B =
[[130 105 126 104 115 123 111 124 129 127 130 130 121 103 111]
 [122 132 125 143 141 142 121 128 115 129 140 126 144 131 127]
 [127 122 137 122 115 132 112 131 132 132 128 131 121 118 121]
 [122 152 145 145 120 133 143 130 153 119 123 117 120 152 151]
 [120 117 134 123 113 137 107 126 128 125 133 125 120 114 118]]
Rows and columns are numbered from 1.
Which number is the entry directly above the centre entry?
Answer: 128
Which number is the entry at row 3, column 3?
Answer: 137
The bottom-right entry is 118
The entry at row 1, column 1 -> 130
Which number is the entry in row 1 and column 2?
Answer: 105
The entry at row 3, column 2 is 122
Which number is the entry in the bottom-left corner?
Answer: 120
The entry directly below 144 is 121
The entry just left of the smallest entry -> 121
Which number is the entry in row 3 and column 1?
Answer: 127
The entry directly above 107 is 143
The entry directly below the largest entry: 128
Which number is the entry in the top-right corner?
Answer: 111
The entry just left of 112: 132
The bottom entry of the column that holds the smallest entry: 114
Which number is the entry just right of 113?
Answer: 137
The entry just right of the largest entry is 119
Which number is the entry directly below the smallest entry?
Answer: 131
The top entry of the column that holds the smallest entry is 103
The entry in row 1 and column 3: 126
The entry directly above the largest entry is 132

a =
[[110 126 128 122 141 118 117 143 115 123 118 124 113]
 [145 109 135 116 115 147 149 120 136 118 135 144 139]
 [111 129 124 104 146 119 119 136 109 130 121 110 113]
 [147 105 124 134 125 120 111 148 124 144 151 135 138]
 [145 118 114 125 120 120 153 145 134 145 106 149 137]
 [110 128 138 120 114 128 126 138 127 122 150 145 114]
 [124 107 104 106 136 113 144 139 119 124 124 152 131]
 [115 125 139 152 116 116 110 147 106 143 116 127 123]
 [105 152 127 139 131 152 107 106 144 108 120 152 104]
 [113 131 140 117 137 135 135 129 124 135 120 141 140]]
Indices start at 1.
The top-right entry -> 113
Which number is the entry in the bottom-left corner?
Answer: 113
The entry directly above the largest entry: 111
The entry directly above 150: 106
The entry in row 2 and column 1: 145
The entry in row 1 and column 2 -> 126
Which number is the entry at row 3, column 1?
Answer: 111
Which number is the entry in row 1 and column 1?
Answer: 110
Which number is the bottom-right entry?
Answer: 140
The top entry of the column that holds the largest entry: 117
Which number is the entry at row 1, column 3?
Answer: 128
The bottom entry of the column that holds the largest entry: 135
The entry just right of the largest entry: 145
Which number is the entry at row 2, column 3?
Answer: 135
The entry just left of the largest entry is 120
The entry in row 3 and column 3: 124
The maximum is 153
Which number is the entry at row 2, column 2?
Answer: 109
